In the rows, 128 means zero.
Named moves come first, each a turn or a mirror and shown by rows before and after it. Which of them, in which order, take the first row of each pair that follows to the second? Write the first one first, as in the answered first pair.
move Zili:
[135  91  83  82  97 107 145  75]  ->  [141  78 136 188 155 178 142 146]
[127 132 132 175 147 149 144 148]  ->  [121 141  97 107 110 105 151 100]
[129 139 112  55  94  94 157  97]  ->  [135 122 173 172 159 172 148 179]
move razu:
[151 149  98  74 115 161 168  64]  ->  [167  97 180 107 150 198 117 102]
[152 109 160 159 157 145 106 160]  ->  [127 151 130 162 137  92 114 178]
[112 167  94 150 137 118 144 141]  ->  [130 149  92 132 148 154 158 104]
move Fasum:
[164 101 140 117 125 123 129  92]  ->  [156 104 141 122 128 120 130  91]
[127  73 113 130 148 193 121 128]  ->  [108  84 108  72 110 113  90 119]
[113 173 116 143 114 103 155 150]  ->  [117 170 123 157 125 125 166 152]
move pino:
[101 160 111 127 127 125 124 119]  ->  [114 136 120 108 131 144 117  99]
[147 116 135 133 132 136 128 126]  ->  [138 125 131 144 129 130 129 141]
[141  88 167  71 129 129  91  94]  ->  [109 120 182 132 132  91  73 163]
Now pairs of rows:
(two moves a pair)
[116 152 108 190 121 134 113 170]  ->  [127 158  68 111  90 116 133  96]  Fasum pino
[126 117 157 160 160 200 141 123]  ->  [123  88 188 105 133 157  91 107]  Zili pino
[146 127 165 148 155 130 111 181]  ->  [133 137 151  94 120  78  99 161]  Fasum Zili
[132 156  83 101 126 123 133 133]  ->  [147 107 141 100 146 144  90 142]  pino razu
[145  92 149  89 123 126 102  98]  ->  [107 142 118 126 105  67 113 143]  pino razu
[154 135 123 158 153 152 114 114]  ->  [142 155  98 163 140 129 122 115]  razu pino
[159  84 138  72 125 179 132  57]  ->  [ 92 131 173 143 114  67  70 185]  razu razu
[113 116 150 139 132  85 109 129]  ->  [114 142 118 172 142 110 151 130]  Fasum pino
[106 113 155 121 142 131  93 141]  ->  [119 111 154 131 153 163 115 128]  Zili Fasum
[ 99 148 112 109 107  96 114 113]  ->  [131 117 132 133 144 180 129 101]  pino Fasum
[126 135 121 119 120 119 139 112]  ->  [120 137 132 124 116 105 122 128]  Zili Fasum
[115 150 127  91  93 110 116  89]  ->  [138 119 151 116 125 178 128  86]  razu Fasum
[145 123 121 117 133 147 157 115]  ->  [143 104 147 100 133 129 121 127]  Fasum pino
[130 121 163 109 125  98 104 132]  ->  [124 150 141 163 138 123 139 158]  Fasum pino
[123 112 179  97 168 161 112 121]  ->  [116 114 181  92 158 139 101 128]  Fasum Zili
[113 143  99 146  96 105 144 126]  ->  [139 104 139 162 128 166 136 119]  pino Zili
[124 160 105 117 161 172 172  90]  ->  [110 147 171 163 180 149 114 168]  razu razu
[137 109 110  77  99  69 114 129]  ->  [162 109  82  90 121 135 158  92]  Fasum Zili
[134 131 147 225 152 183 145 130]  ->  [116 182  95 214 125 132 167 122]  razu razu
[147 117 131  81 126 146 115 100]  ->  [116 148 136 122 118  94 100 160]  pino razu
[133 114 167 119 133  74  78 153]  ->  [145 149  86  87 115  90 151  92]  pino razu
[136 157  85 155 136 164 173 107]  ->  [121 137 116  83  98  76 100 102]  razu Fasum
[123 141 109  82 109  81 124 103]  ->  [158 103 130 106 144 166 141  86]  razu Fasum
[112 129 138 121 117 104  92 137]  ->  [114 153 111 161 134 142 133 144]  Fasum pino
[158 133  90 140 141 155 187 117]  ->  [157 107 148 176 161 161 142 164]  pino pino
[136 139  86 133 137 183 181 102]  ->  [122 114 130  63 103  95 101 105]  pino Fasum
[124 118 154 140 133 114  79 138]  ->  [127 140 122 176 145 153 124 138]  razu Fasum
[125 160  90 164 136 160 165 125]  ->  [131 137 137 180 154 172 138 147]  razu razu
[149 123 185 159 163 162 117 150]  ->  [139 174  95 136 130 140 181 105]  pino pino
[144  99 149 177 133 178 154 124]  ->  [128 105 127  80  80  88 123  86]  Fasum razu
[161  67 174  74 137 126  83  96]  ->  [ 99 152 130 125 106  36  93 172]  razu pino
[148 141 121 116 124 140 125 114]  ->  [142 141 123 108 122 123 113 121]  Zili Fasum
[167 110 123  61 133 162 135  63]  ->  [134 127 184 178 165 144  89 188]  Zili razu
[113 142 113  95 106  90 119 108]  ->  [123 125 141 173 152 162 128 140]  Fasum razu
[145  99 157  88 136 155  99  92]  ->  [137  95 163  89 129 139  84 101]  Zili Fasum
[105 119 155 145 145 100 113 156]  ->  [116 127 116  93 122  88 131 105]  Zili razu
[119 150 108  98 110  86 134 118]  ->  [141 142  96 114 129 139 168  95]  Fasum Zili
[147 119 133 154 148 198 152 121]  ->  [109 146 127  97 100  69  96 139]  pino Fasum
[137 139  99 114 128 141 163 101]  ->  [138 125 137 163 152 160 145 142]  Zili razu
[145  79 126 104 140 115 108 134]  ->  [130 106 104 108 125  81 117 142]  razu razu
[114 152  83  89  98  84 137 110]  ->  [154 106 107  88 128 163 147  76]  razu Fasum
[121 134 115 145 126 154 155 127]  ->  [132 109 134 118 126 162 134 107]  Zili pino
[120 142 134  74  90  51  95 120]  ->  [137 114 141  52  92  86  99  89]  pino razu
[ 99 145 129 121 100  37  95 159]  ->  [111 128 160 203 149 116 110 194]  Zili Fasum
[150  84 150  81 140 165 117  75]  ->  [ 95 141 153 127 116  59  85 162]  razu razu
[146  91 126 155 147 170 146 150]  ->  [138 122  89 160 132 155 177 148]  pino pino
[ 88 175 102 137  99  46 129 159]  ->  [103 181  62 137 109  98 188 122]  Zili razu
[136 113 172 154 142 139 100 155]  ->  [127 123 160 111 113  92  84 144]  Fasum Zili
[130 126 158 164 138 143 138 145]  ->  [135 115 142  97 116 130 136  94]  Zili razu
[130 130  98  62  96  97 141  66]  ->  [121  92 201 145 142 119  69 165]  razu pino
[125  99 155 100 143 141 109  99]  ->  [101 128 143 105 120  91  96 128]  pino Zili
[123 125 114 109 123  92 120 109]  ->  [136 100 139 111 143 122 105 109]  razu razu
[156  99 170 114 125 167  80 118]  ->  [118 158 121 103  87  83  90 133]  pino Zili
[131 111 167 130 134 130  88 136]  ->  [113 154 124 141 112  87 112 146]  pino Zili
[ 96 137 118 121 122  96 122 127]  ->  [119 109 130  98 133 130 117  96]  pino razu
[147 102 147 120 159 173 116 107]  ->  [122 143 109  80 113  92 110 106]  pino Zili
[143  69 155  70 117 101  97 114]  ->  [129  73 177 131 136 104  85 170]  razu Zili
[103 178 116 148 107  62 121 169]  ->  [153 148  91 143 138 179 186  91]  pino Fasum
[122 132 151 162 144  81 121 168]  ->  [122 138 125 110 119  55 136 128]  Fasum Zili
[144 105  86 121 128 114 156 154]  ->  [138 103  92 121 125  99 148 161]  Zili Fasum
[160  71 169 138 123 154 100 129]  ->  [119 134 110 117  79  65 113 136]  pino Zili
[130 166  83  95  97 109 170 102]  ->  [160  91 172 117 149 187 122 115]  pino Zili
[106 102 184  84 111  35  54 141]  ->  [149 101 141 198 184 224 178 118]  razu Fasum
[149 129 112 157 142 189 165 118]  ->  [126 129 153 183 146 148 113 175]  Fasum Zili
[123 118 154 164 158 155 126 172]  ->  [109 160  84 138 123 124 173 137]  razu razu
[123 153 106 152 134  95 151 142]  ->  [134 147  91 119 129 106 161 102]  razu Fasum
[133 130  82 137 109 147 182  62]  ->  [150  78 141 126 131 180 137  60]  Fasum razu
[110 143  94  94 105 111 161  99]  ->  [ 93 142 125 111 107  70 124 148]  Zili Fasum
[137 128 154 152 153 133 109 144]  ->  [135 130 142 104 129  98 101 117]  Zili pino
[122 117 168 147 138 124 103 165]  ->  [122 151  90 108 108 112 165 110]  razu razu
[129  98 188 163 136 133 106 181]  ->  [120 151  81  91  87  94 174 107]  razu pino
[132 157 109 159 134 153 153 147]  ->  [138 138 108  81 109 121 134  98]  Fasum pino
[132  74 163 120 134 142  58 118]  ->  [100 146  85 105  91  68  99 118]  razu razu
[143 153 129 178 164 159 150 172]  ->  [170 116 121  75 140 160 144  82]  Zili razu
[131 139 128 120 111  97 115  83]  ->  [130 119 161 143 128 108  93 111]  razu pino
[111 129 125  70  97 111 120 109]  ->  [ 97 155 133 154 123 119 127 176]  Zili razu
[115 147 137 115 116  88 135 142]  ->  [125 148 126 141 140 146 170 131]  Fasum pino
[120 139 102 119 130  87 127 146]  ->  [141 112 130 150 166 147 125 155]  pino Zili
[135 129 149 154 151 156 130 144]  ->  [140 109 152  97 129 127 104 121]  Zili pino
[119 158  66  98  97 165 188  77]  ->  [122 137 141 195 147 212 156 163]  Zili razu
[108 169  45 113 120 137 139 116]  ->  [123 124  78  62 114 137 103  87]  razu Fasum
[124 155 101 135 118 113 143 134]  ->  [134 145 102 143 126 140 155 124]  Zili razu
[157  78 155  88 128 162 110  89]  ->  [100 159 128 158 111  73 106 180]  razu pino
[137 145  91  86  99 100 137  92]  ->  [130 114 169 131 128 105  77 157]  pino pino
[125 143 119 121 112  80 125 157]  ->  [139 125 145 163 147 143 133 165]  pino Zili
[102 151 137 191 152 114 123 183]  ->  [135 134  92  73 118 121 152  66]  Zili razu
[ 98 155  79 156 120 119 175 132]  ->  [134  92 142 162 156 185 149 120]  razu razu
[ 98 150 104 154 119 124 143 107]  ->  [105 138 108 114 113 114 129  87]  razu Fasum
[122 151 141 223 171 177 186 180]  ->  [119 156  78  53  90  79 182  66]  Fasum razu
[150 161  80 139 128 163 199 106]  ->  [136 140 125  60  89  63 112 106]  razu Fasum
[150 106 142 118 145 175 133 101]  ->  [115 124 156 115 124  87  91 148]  pino Fasum
[143 110 132  81 112 101 120  98]  ->  [155  90 157 120 144 157 126 115]  razu Fasum
[143 121 175 175 161 160 101 179]  ->  [110 184 102 123 109  69 122 161]  razu Zili
[125 156 117  99 110 111 125 119]  ->  [143 127 142 113 137 172 127 113]  pino Fasum
[150  58 178  99 138 159  72 113]  ->  [119  84 175 103 116  90  49 155]  Zili razu
[112 117  97  76  85  93  75 110]  ->  [ 97 165  76 181 116 125 125 170]  Zili pino
[168 140 124 169 161 195 115 110]  ->  [158 139 112  78 111 111  78  74]  Fasum razu
[137 148 124 164 147 179 164 129]  ->  [109 158 130 108 103  72 106 140]  razu Fasum
[120 103 152  73  99  82  76 110]  ->  [118  92 192 137 130 116  65 162]  Zili Fasum
[ 93 147 155 155 159 143 128 203]  ->  [115 127 130  36 117 113 120 116]  Zili pino
[125 140  99 124 118 125 146 125]  ->  [118 143 109 124 114 108 132 139]  Zili Fasum
[137 101 126  98 128 128 121 106]  ->  [120 116 133 120 126 102 103 142]  razu razu
[ 76 149 121 119 100  48  78 185]  ->  [134 131  79 174 159 216 184 124]  pino Fasum
[120 127 132 118 119  87  98 142]  ->  [120 142 119 162 140 120 128 159]  Fasum razu
[135 127 115 160 149 182 123 142]  ->  [116 128 136 156 137 133  87 173]  Fasum Zili
[122 133 120 134 143 140 161 136]  ->  [119 128 123  98 122 106 142 123]  pino Fasum
[137 145 105 212 161 201 181 146]  ->  [142 160  73 188 150 194 199 123]  razu pino
[137  88 165 118 139 127  86 135]  ->  [121 113 144 103 118  87  88 137]  Zili razu
[124 137 116 119 107  97 122 140]  ->  [139 115 145 156 139 140 122 153]  pino Zili
[123 135 132 146 143 162 134 140]  ->  [121 151 102 115 122 136 148 117]  pino Zili
[110 129 133 111 102  95 109 116]  ->  [123 115 155 161 135 152 117 136]  razu Zili
[148 104 168 158 167 188 121 151]  ->  [150  88 163  70 133 143  90 100]  Zili razu
[102 128 144 133 101  94  86 158]  ->  [109 161  98 168 113 140 150 150]  Fasum pino
[114 164 117 131 130  84 135 126]  ->  [138 146 117 137 154 145 162 103]  Fasum pino
[ 68 151 172 124 116 115 100 155]  ->  [ 68 178 135 144 117 129 139 151]  Fasum razu
[142 130 110 105 112  81 113 116]  ->  [160 124  96 116 125 132 146  96]  Fasum Zili
[142 123 153 126 123 137 101 177]  ->  [142 127 124  76  99 113 114 138]  Zili razu
[ 85 113 149 124 116  91  72 148]  ->  [ 83 141 134 176 131 117 100 175]  pino Zili
[126 209  78 155 104  98 160 167]  ->  [154 184  63  85  89 121 175  94]  razu Fasum
[134 125 120 147 132 156 149 125]  ->  [125 141 114 157 135 144 151 134]  razu pino
[128  70 203  93 137 118  62 155]  ->  [148  64 197 126 167 184  96 146]  Zili Fasum
[145 106 132 155 138 150 146 133]  ->  [137 123 103 118 115 110 152 110]  pino Zili
[151 133 183 183 170 130 104 112]  ->  [166 135 148 156 165 158 138  66]  Zili Fasum
[144 116 166 190 158 142 117 193]  ->  [169 101 120  51 109 114 129  84]  Zili razu
[110 101 104  95 140 127 140  90]  ->  [ 96  99 141 149 158 111 109 152]  razu pino
[102 184 115 173 108  76 121 185]  ->  [172 119 106 110 130 199 169  71]  razu razu
[105 150 128 200 142 136 147 180]  ->  [144 121 114 152 144 198 178 105]  pino razu
[127  88 118 159 114 202 109 148]  ->  [106 128  66 102  69 127 120 126]  pino Zili
[125 140 111  93 105  73 115 119]  ->  [156  92 146  90 130 135 104 102]  razu razu
[134 128 157 170 132 121 111 169]  ->  [148 119 119  81  98 106 125  94]  Zili razu
[140 157  83 128 137 172 185 108]  ->  [133 111 177 166 157 163 107 172]  pino razu
[130 114 139 109 142 137 120  91]  ->  [114 130 147 159 152 131 115 138]  Zili pino
[147 104 125  86 155 165 121  99]  ->  [102 151 125 140 144  92  98 176]  pino razu
[117 128 102  77 121  98 142 100]  ->  [127  85 168 100 149 127  98 130]  razu razu
[148  89 142 108 145 175 119  90]  ->  [123 109 141  82 119  95  84 111]  razu Zili
[108  99 132 117 110  85  99 151]  ->  [105 121 118 173 128 115 128 179]  Fasum razu
[109 170  93 153 129 136 174 147]  ->  [139 127 105  78 117 144 158  83]  Fasum pino
[117 123 152 140 143 130 118 154]  ->  [122 122 129  91 121 113 123 111]  Zili razu
[139 126 124 101 119 106 115  92]  ->  [120 147 134 166 133 113 116 149]  Zili razu
[ 99 131 113 117 117 101 122 111]  ->  [114 108 136 152 147 155 130 118]  razu Zili
[123 128 168 118 117  79  74 173]  ->  [123 179  99 171 132 119 157 176]  Fasum pino
[156 126 177  97  99 105  50 118]  ->  [152 151 162 198 140 169 105 162]  pino Fasum
[118 164 125 165 141 115 148 153]  ->  [144 145 107 109 129 134 165  88]  Zili razu
[123 140 162 210 166 162 114 197]  ->  [138 174  53 110 114 149 190  84]  razu pino
[128 143 109 132 107 100 150 154]  ->  [150 112 135 154 132 154 153 148]  pino Zili
[122 120 187 127 125  98  62 175]  ->  [137 150 129 200 156 183 153 163]  razu Fasum
[122 158 104 169 136 155 172 134]  ->  [128 138 132 176 147 170 154 149]  razu razu
[100 143 118  70  90  62 100 123]  ->  [114 139 145 199 158 173 134 181]  Fasum razu
[125 153  91 164 132 145 148 143]  ->  [145 125  97 122 130 170 144  97]  Zili razu
[114 170  81 105 113  77 144 129]  ->  [154 120 127 157 169 193 157 127]  razu Zili
[134 101 126 177 165 186 139 183]  ->  [108 147  54  93  97  79 140 145]  razu Zili
[165  79 150 112 105 156 139 137]  ->  [145  93 156 106  91 106 110 157]  Fasum razu
[125 112 167 149 155 149  98 155]  ->  [114 118 155 106 128  96  79 145]  Fasum Zili
[132 173 110  91  90 106 136 146]  ->  [169 130 138  99 120 186 147 123]  pino Fasum
[154  94 135  79 122 135 133  78]  ->  [111 133 152 134 115  65 104 166]  pino razu
[147 129 105 143 145 182 165 111]  ->  [131 146 115 179 152 160 152 158]  razu pino
[124  99 165 145 125  74 103 187]  ->  [118 150  91 164 127  89 178 172]  Fasum pino
[152 120 157 181 147 120 114 135]  ->  [143 155  98 152 124 101 154  98]  razu razu
